Rotation paths and how fast each direction turns (degrees each step)
Each turn is a multiple of 5 degrees from 10 to 175, or 0.
Each row of a path follows its step; steps can be skipped.
path 1
step 0: [  0 -13 -18   1  -8   4   1  -7  13  -8  13   0   1  18  -7  -3  -8   4
 -13   9 -15  15   6  -9  10 -11   8  -7  -6  -3   2  -2  -7   0 -16  39
  -9   5   9  -9 -13  -6   5  -4  -4  -1 -15   0  -2  18   2  16]
step 1: [  5  10   5  11 -21 -14  23  -7  15  14  27  -2 -14   5  -2  -9 -15  -4
  -8  15  -7  -1   9 -19 -15   4   9  -8   6  -8  -5   9   4  -6   9  -2
 -10  -2  12   3  12  -6  -9  -7  -9   8 -20   2   0   7   4  -3]
step 2: [ -3 -16  -3 -12 -14   5  -6  -3 -18  -2  -6  -4  -1   2 -21 -15 -10   0
  -8  18   3  16  10 -19 -17  10 -16  -9  16  -1  -6 -16 -14 -17   7   1
 -13  -1  10 -12   2  -5  -8   5 -16   6  -4  -5   7  -9  -4   3]
step 4: [ -5  -7   6  -3 -17  -6  10 -12  25  19  14 -15  -1   6 -13  -9   2  20
  -8  11 -28   8   1  -9  -3  -7  14   6  -2   7   2   4 -16 -14 -15   3
  -7  12   1 -11  -3  -3  -4 -12  -5   2 -15   1 -10  -3 -10  -1]
step 5: [-12 -11  -2  -6  -6  -7   5  13   6  -8  12  -2  -3   2 -16  -5 -22  -6
   1  11  -2  -3  10  -9  -9   3  -4 -22   5 -13  -6   1  -5   7   8   9
 -12  -4  15  -7   2   1 -25 -19 -18  15 -10   1  -8  10 -17  21]
step 6: [  3   8 -15 -11  -1  -6  14 -14   5  -1   4 -12  -2  11  -5   5 -20  -2
 -12   5   3  13   9 -27  -2  -5  -7  -8   8  -1 -10 -25   8 -10   4  17
 -14  -7  13  -4  -7  -3  15   2  -1  -1 -21 -11  15  -7  -7  -9]
step 8: [  2  -6  -9  -1  -6 -10 -17 -14   5  -2  15 -11   4   1 -11 -20  -8   6
 -13   1 -10  -4  -5 -13  -4  21  12  -3  10  -3 -15   3  -6 -12 -19   9
 -10  -2  13 -20  -8 -12 -12 -14 -21   2  -1  12  -5   7  -3  14]
step 10: [-21  -1   0 -10 -15   2   7  -5  -3   1   2 -13 -13  20  -8  -6 -15  16
   2  15 -22   7  11  -7   5  -3  -4 -23   9   1  -5  -9  -1 -18   2   5
 -15  12   7   1   4  13   4   1   8   3  -9   8  21  -8 -14  13]
step 12: [ 18  -8 -11  -1  -5   1 -11 -13  13   6  -7   3   6  12 -26   0 -18   8
 -24  -2 -12   7  -4  -5  -7  -5   6 -13 -10  -9  -4  -1 -11  -6 -18  11
  -6 -10   3  -9   2 -12  -2 -13 -11  -2 -21 -17   2  -1 -14   3]
step 13: [-14   2  12  17  -2  -8   3 -11  16  -9  12  -4 -16  -2  -1 -15 -20   9
   3   3  -3  10   0 -17   3   7  15 -13   8 -27   6  -1  -1 -19   6   9
 -12  -4  21   2  10   9   6 -15   2   9  -9  -4   2  -2  -2  15]
[ 2  0  0 -2  2 -2  3  1  4  0 -5 -4  8  0  0  9  3  3  2 -2  0  1  2 -1
 -1 -6  1 -4 -2 -2  3 -3  2  2  1 -2 -3  0  2  2  0  4 -2 -7  2 -1 -2 -1
 -5 -3 -5  4] => 55
[-4 -3  2 -3 -2 -1 -3  0 -3 -5  4 -3  2 -5 -1 -1  4 -1  0 -5  4 -2  0 -1
 -6  1 -3 -7  4  4  2  0 -3  0  0  0 -4 -1 -2 -2 -1 -8 -2 -2  4  4  3  2
 -3  3 -1 -2] => 120
[ 1 -2  1  2  4  0 -7 -2  5  3 -2  0  5 -3  1 -6 -2  5  2 -2  4  2  0  1
  0  1  3  4  0 -5  4  1 -5 -4 -7 -2 -1 -7 -5 -4 -1  0 -1  0  1 -2  1 -1
  0 -3  0  1] => 80
[ 3  0 -2  0  1  4 -2  6 -1 -1 -3 -1  0  2 -2 -1  1 -2 -4 -1  3 -2  1  1
  4  2  0  3  6  2 -4 -6 -2  5  2  0  2 -5  5 -8 -3  3 -5 -1 -4  5  3  2
 -2 -1  0  1] => 120
